In the data rows, the value 128 means zero.
Here are some points, each followed by its number:
[104 111 231 106 131 138 162 115 136 120  68 105 200 160 148 113 117 180
 171  98 127 170 143 132 101] 0
[144 160  51 132 149  66 117 146 115 140 156 112  58  73  92 134 119  93
 102 108  88 126 102 112 124] 1
[ 97 129 142 113  65 120  86 122 131 131  59 115 182 180 207  80 158 255
 174 101  84 125  29  67 151] 2
[126  61  52 163  90 116 178  74  97 114 121 112 104 189 158  98  74 136
 112  83 123 123  97 127  77] 3
[129 110   5 160 165  91 117 141  85 172 166 104  62  89  99 122 116  89
  84 143 135 121 130 151 134] 4
[161 124 211 110 163 153 174 131 155 125 113 145 177 110 136 159 101  87
 142 124 169 152 230 212 113] 5
[136 130   0 175 127 113 109 131 114 118 144 106  69 130 103  99 126 142
 101 152 101 109 125 113 164] 6
[139  77  26 156 138 125 115 114  85 150 160 111  52 152 106 140  79  57
  76 156 166 104 151 194 115] 7
[113 136  74 140  30 131  85  81 154  80 123 126 131 185 198  66 146 230
 143 103  92 112  48  68 167] 8
[133 107 255 114 124 131 252  55 180  88  94 148 212 139 133 164  30  95
 172  84 162 178 195 200  74] 9
[122 186 111  88  86 160 141 238 220 122 133 139 100 131  83 136 204 201
  87 138  15 166  88  48 214] 10
[139 131 205 125 113 129 204 131 189 106 155 154 156 122 106 157  95  91
 125  98 134 153 196 180 115] 11
[113 105  16 179  88 133 133 125 111 122 112 108  80 155 121 112  84 166
 108 101  64 122  59 106 148] 12
[ 94 132 236  82  86 139 165 119 142 113  63 134 202 178 179 126  95 194
 180  63  86 167 108 132 108] 13
[130  78 112 134  95 152 130  50 130  81 125 129 118 160 155  86 100  99
 110 112 184  96 137 140 100] 14
[142  91  23 159 118 147 120 120 102 125 139 107  81 177 111 113 103 114
  89 136 114 119 133 160 136] 15
[101 114 102 141  61 148  95  94 143  95 118 117 130 188 174  81 150 171
 145 114 125 128  61 107 143] 16
[134  95 248  99 160 144 216  96 153 124  95 142 195 141 156 163  81 105
 173  91 181 155 198 188  81] 17
[124 114   9 156  94 139 103 138  90 127 158 136  66 148 107 100 134 130
  68 151 110 108  77 109 140] 18
[ 99 119 228 111 104 111 163 118 122 124  56 115 194 151 186 135  91 197
 194  71 105 170  91 105 112] 19
[137  95 209 114 151 129 175 102  82 141  60 119 180 129 142 140  95  87
 166 121 202 136 175 204  75] 20
[125  79  34 167 111 119 129 109  83 142 132 121  55 150 126 107 102 124
  94 124 102 101  98 135 132] 21
[165 136  99 121 154 145 146 183 193 106 179 132 116  79  62 185 169  91
  86 183  80 148 192 122 194] 22
[116 146 146 158 118 113  62 102 161 146 129 145 120 141 113  95 157 150
 175  95 155  72  95  68 103] 23
[159 143 198 129 135 124 184 137 180  95 143 132 157  82 125 169 133 137
 123 130  87 160 172 131 164] 24
[135 116  30 169 149 108 115 134  99 137 149  96  49 130 113 117 112 118
  87 132 122 108 106 129 135] 25
[130 147 156  86 113 142 141 197 166 131 133 144 174 119 105 161 164 159
 112 159 102 170 171 142 188] 26
[140 115 172  90 190 143 115 190  86 182 112 146 150 103 136 159 136  65
 106 189 192 128 208 212 157] 27
[172 117 183 125 137 137 186 139 204  89 154 135 139  87  98 194 138  92
  95 120 114 159 194 148 170] 28
[129 151  22 127 108 160  22 167 141 130 191 147  93 113  91  82 197 115
  67 219 146  98 112 128 180] 29
[135 178 185 100 144  92 135 145 120 128 147 142 128  59 123 140 149 144
 162  60  64 152  88  89 100] 30
[153 108   0 150 136 137  92 165 105 151 167  94  40 126 101 114 145  57
  45 199 128 107 136 121 167] 31
[117 126 207 103 154 117 154 115 104 127  69 107 171 136 178 130 115 162
 176 111 133 163 131 147  92] 32
[ 98 190 178 131 167  98 112 163 118 157  99 128 146 103 112 124 161 189
 195  83  94 125 117  83 139] 33
[133 124 194 123  79 153 195 124 191  85 136 145 129 134 140 149  98 173
 135  95  89 155 147 111 139] 34
[105 207 169 112 189  94 101 150 125 164 122 131 127  56 114 160 169 149
 183  81 103 101 116  68 140] 35
[131 146 232 109 218  79 145 102  92 184 129 156 141  75  76 168 118  36
 165 112 194 113 213 178  81] 36
[136  93 219 111 150 130 179 104  81 140  54 118 185 130 145 140  94  88
 170 120 203 138 176 207  73] 37
[129  94  88 149  64 137 108  76 106 109 132 123 124 173 160  79 110 117
 113 142 186 107 104 145 109] 38
[121 174 130 114 253 106  71 196 116 200 150 171  99  50  54 184 198  59
 120 181 182 113 189 145 140] 39
[156 130  39 134 122 152  46 154 138 129 180 151  84 144 112 109 174 117
  61 217 167 112 102 122 165] 40
[135 181 193  96 149  90 136 149 121 129 147 142 130  52 119 146 151 141
 163  59  62 154  91  90 102] 41
[ 89 160  27 143  81 151  22 171 167  96 167 129  93 158 124  91 204 224
 104 154  79 130  45  35 181] 42
[134  90   0 134 160 152  67 193 102 167 205 132  36 129  50 144 171  32
  14 255 154  96 159 180 164] 43
[ 99 155 197 146 157  84  82  31 138 141 122 141 159 121 151 102 110 131
 202  58 195  86 106 112  70] 44
[109 129  11 144  64 145  76 131 143  87 129 113 100 177 165  67 158 227
 115 126  58 120  33  44 166] 45
[149 142 163  75 141 152 167 169 170 139 157 150 129 105  90 175 138 106
 105 162 114 147 178 168 178] 46
[122 153 143  89 161 152  98 245 141 159 115 118 148 104 116 164 177 111
  87 190 114 141 158 129 204] 47
Which point above is nearest to each new point, looking only along the 4 directions in which the numbered points spread most? Its number follows each.
[144  88  29 159 124 146 127 119 100 130 137 107  83 176 110 116  99 106
  92 135 118 121 138 168 132] 15
[171 121 254 105 210 103 219  78 100 159 129 137 159  20 103 212  90  19
 164  87 205 124 225 209  32] 36
[152 151 161  96 104 169 134 195 181 117 137 142 110 115  95 172 147 180
 104 131  79 144 150  88 199] 26
[125 117 157  94 152 141 106 154 103 166  99 130 172 141 147 125 125 100
 121 195 208 128 141 183 121] 27
[124 185 109  86  82 164 143 243 224 121 136 140  98 134  80 135 206 203
  81 142  13 169  87  47 218] 10
[ 91 158  18 146  77 152  16 171 166  95 171 130  87 160 121  90 205 221
  97 159  81 128  43  34 183] 42
[101 156 181 127 189  69 121 105 113 166 124 131 150  95  96 152 114  81
 167 115 167 102 172 114 104] 36
[167 121 246 106 201 105 211  79 101 157 127 136 161  30 109 205  93  30
 164  89 201 123 214 202  36] 36
[109 158  54 108  91 157   7 188 129 112 124 130 137 156 156  92 210 220
 100 192 105 124  74  55 198] 42
[119 124 208 101 149 119 158 116 108 122  72 109 173 138 178 130 115 164
 173 112 131 165 132 147  94] 32
[101 153 196 145 155  89  87  38 141 138 123 142 159 120 148 106 111 131
 198  62 190  89 110 114  75] 44
[141 116  31 155 146 105 112 116  86 139 152 109  76 108 113 105 133 108
 110 116  97 108 105 133 102] 25
[110 146 135  89 186 121 106 215  97 159 103 124 147 117 122 134 156 129
 120 184 135 157 138 160 181] 47
[108 136 176 104 148 127 152 118  87 133  65 124 170 128 164 126 106 170
 170 112 150 146 135 143 100] 32
[105 152 125 155  98 116  40 100 106 111 139 162 106 108 133  91 153 156
 169  76 119  97  74  57  95] 23
[167 136  91 119 150 149 146 188 198 103 182 132 115  78  60 187 172  93
  80 187  74 150 192 118 202] 22
[133  95   0 135 163 149  71 192 101 168 204 131  38 124  50 146 171  35
  19 253 151  97 157 175 162] 43
[100 202 144 128 217  87  75 202 117 209 129 128 110  71  58 177 171  84
 125 164 137 104 174 112 161] 39
[116 148 147 155 116 115  67 106 164 143 129 144 123 139 114  98 157 154
 173  95 146  76  95  65 109] 23
[119 162  54 132  82 147  10 214 127 126 133 121 107 169 133  77 208 192
  95 200 119  90  58  68 200] 42
[ 89 160  20 145  78 153  15 170 169  94 174 131  89 159 122  90 207 224
 100 156  80 129  42  33 182] 42
[119 123 162 123  74 164 184 129 188  83 132 130 133 145 132 141 113 192
 140  91  98 159 111  86 182] 34
[104 157 127 157  99 113  36 100 105 112 140 165 103 103 131  91 153 157
 173  70 118  96  72  54  92] 23
[154 109   0 151 135 136  94 163 106 150 165  92  40 126 104 112 143  58
  48 195 126 107 135 117 167] 31
[150 165  33 137 160 102 115 175  98 134 163  98  77  63  79 149 144 115
  92 122  75 128 103  98 140] 1
[130 146 232 111 216  80 147 102  94 183 127 154 142  75  79 167 117  39
 168 110 194 114 212 177  80] 36
[143  93 175 126  77 161 212  94 179  75 128 154 146 148 132 145  68 151
 138  82  85 168 126 120 125] 34
[129 110 124 131  52 166 103  65 138  87 128 140 150 172 178  73 135 196
 157 106 127 104  69  93 110] 16
[136 150 148 125 124 136 158 168 192  93 154 137 137  97  95 181 113 145
  97 168  37 143 172  88 206] 26
[119 146 141 120 173 142  86 226 115 165 105 119 174 117 125 147 168 119
 122 189 117 146 137 156 163] 47
[123 129   0 156  81 119  37 158 153 130 158 105  47 165 114  84 182 193
  82 146  63  95  28  37 199] 42
[106 122  32 149 101 100  78 117 119 144 131 110  87 121 108  82 132 179
 119  93  86 101  48  65 142] 12
[ 98 155 124 115 192 126  96 244 102 165 101 118 147 133 135 142 182  99
 118 184 150 140 146 141 170] 47
[145 158  57 129 148  72 118 150 118 142 155 114  63  77  92 136 121  94
 102 114  91 128 108 116 127] 1
[131 148 228 107 213  84 144 108  96 182 129 156 142  76  77 169 122  42
 162 117 188 116 210 174  88] 36
[132  82  53 140 127 117 132 103 119 121 147 109  87 137  90 136  83  90
  95 121 123 137 152 137 121] 15
[130 112 149 109 176 140 114 178 103 198  81 131 168 137 144 139 146  98
 149 178 160 162 153 182 140] 27
[103 208 165 112 192  95  97 153 125 167 122 130 125  56 113 160 173 149
 183  82 104  98 115  65 145] 35
[144  88  27 160 116 148 126 112 102 124 140 108  82 178 112 111  99 112
  92 131 116 118 133 162 130] 15
[149 163  30 140 158 102 109 172  96 135 162  98  78  66  84 145 145 113
  91 124  83 124 100 101 138] 1
[138  58  92 152  99 161 160  75 119  96 115 111 124 162 144 102  94 101
  94 158 172 136 143 181 118] 14
[139  92  27 168 136 148 108  92  88 146 168 104  70 146 114 101 122  76
  76 183 192 113 146 187 131] 7
[131 121 155 108 191 113 106 171 116 170  96 120 148 110 129 178 129  60
 118 173 197 122 190 212 130] 27
[114 111  10 169  84 123 111  94 104 113 104  97  75 177 164  77 118 173
  95 121  72 114  52  94 140] 12
[107 120 115 138  57 145  94  88 115  91  90 114 155 199 209  58 147 187
 151 129 122 106  53  99 113] 16
[123 104 187 128  89 147 213  98 167  95 142 136 140 149 141 156  95 143
 129 118 109 174 156 136 133] 34
[109 130  13 142  60 145  77 129 146  83 131 115  99 178 165  67 157 232
 117 120  53 120  31  42 167] 45
[130  70 142 135 124 157 120  54 106 114 106 118 157 186 176  85 107  81
 110 168 214 104 167 212  85] 14
[134 143  82 145 139  87 160 110 115 118 151  96  78  78 136 112 106 166
 138  67  51 134  74  88 110] 23
[111 210 106 134 196  83  71 194 113 162 174 131  99  39  91 142 179 136
 133 109  78 104 104  32 131] 35
[105 105 200 108 138 130 151 144 106 143  66 113 178 140 157 121 100 148
 167 102 124 156 146 142 117] 32
[ 97 198 125 143 206  78  31 195 119 195 151 155  94  58  80 120 205 121
 154 153 111  97 140  64 151] 35
[154 129  43 134 119 152  48 152 136 128 177 149  87 146 115 107 173 118
  64 214 167 113 101 123 163] 40
[145 177 123  85 126 155 127 206 207 100 174 157 111 105  88 168 207 180
 106 171  58 146 127  54 206] 10
[131 110 146 111 178 140 119 179 103 198  82 131 164 135 139 141 144  96
 147 176 155 162 154 183 141] 27
[172 128 207  71 187 154 159 168 163 135 166 179 132  80  78 203 128  14
  69 179 196 150 243 221 145] 27
[154 130 150  97 145 162 139 212 160 167 134 147 143 126 105 169 148  93
  96 192 138 150 199 183 168] 46
[131 118 150 108 194 113 102 175 113 173  94 120 148 114 129 179 131  54
 114 180 203 120 194 220 133] 27
[168 110  69 152 128 120 160 117 135 102 159 107  83 130  89 124 102  79
  96 129  97 147 161 119 135] 15
[155 153 161  95 104 172 136 197 184 116 142 144 105 112  89 176 146 179
 100 130  76 144 153  86 204] 26
[183 190  87  96 233  97  91 195 105 180 223 155  41   0  34 182 178  37
  65 197 137 112 182 142 155] 39
[132 124 198 124  76 152 197 121 192  81 133 143 132 136 145 146  95 176
 139  89  86 156 143 109 136] 34
[150 131  88 143 206 105 160 105  73 145 172 124  75  55  71 174  87   0
  97 148 193  97 190 196  68] 27
[172 109  68 154 134 118 167 117 135 101 164 108  78 124  82 128  97  67
  93 130  97 147 170 124 134] 15
[129 111 115 135  51 164  95  64 136  90 131 140 145 172 178  69 137 196
 155 109 131  99  64  90 109] 16
[125 107 190 126  93 146 212 100 165  97 143 138 142 142 141 156  96 141
 131 116 110 173 156 135 129] 34
[ 99 160 184 127 197  65 123 108 112 171 123 131 150  91  92 157 115  79
 169 113 167 102 176 112 105] 36
[163 124 216 106 165 154 177 139 160 126 114 146 179 108 134 166 102  85
 139 129 167 156 235 215 116] 5
[118 150 209 129 223 104 149 111 104 188 115 147 131  92  99 159  94  38
 175 114 209 119 223 188  71] 36
[160 126 211 106 168 153 172 145 155 130 111 147 178 107 134 162 108  88
 139 132 168 155 231 211 118] 5
[136 134 203 137 227  90 102  79 101 176 142 165 121  71 103 165 109  37
 168 135 255  94 214 196  61] 36
[159  82  94 120 125 166  76 103 121 139 169 165 115 139 101 120 145  19
  66 212 255  70 180 212 127] 7
[145  87  22 162 120 147 127 116 100 126 140 106  78 179 108 114  97 107
  88 132 115 119 137 167 132] 15
[129 111 169 109  91 143 198 145 187  92 130 136 129 152 123 138  99 173
 131 104  91 155 145 124 166] 34
[143 156  54 132 144  70 116 143 116 136 154 113  63  79  96 130 121  98
 105 109  89 125 100 110 124] 1
[139  94  28 166 134 148 105  95  91 145 168 108  72 146 113 101 125  79
  76 183 190 111 144 183 133] 7
[110 130  13 143  59 145  78 128 146  82 130 115 100 178 165  67 157 232
 117 120  53 120  30  41 166] 45
[121  66  59 165 149 107 142  68  66 143 144 111 103 152 122 117  62  43
  94 116 177 113 154 209  84] 7
[153  68  50 133 130 142  94  89 122 122 151 133  83 155 124 112 117  51
  84 167 174 106 163 182 104] 7
[137  81  38 155 140 124 115 111  87 151 159 114  57 149 106 140  82  59
  82 152 168 104 151 191 111] 7
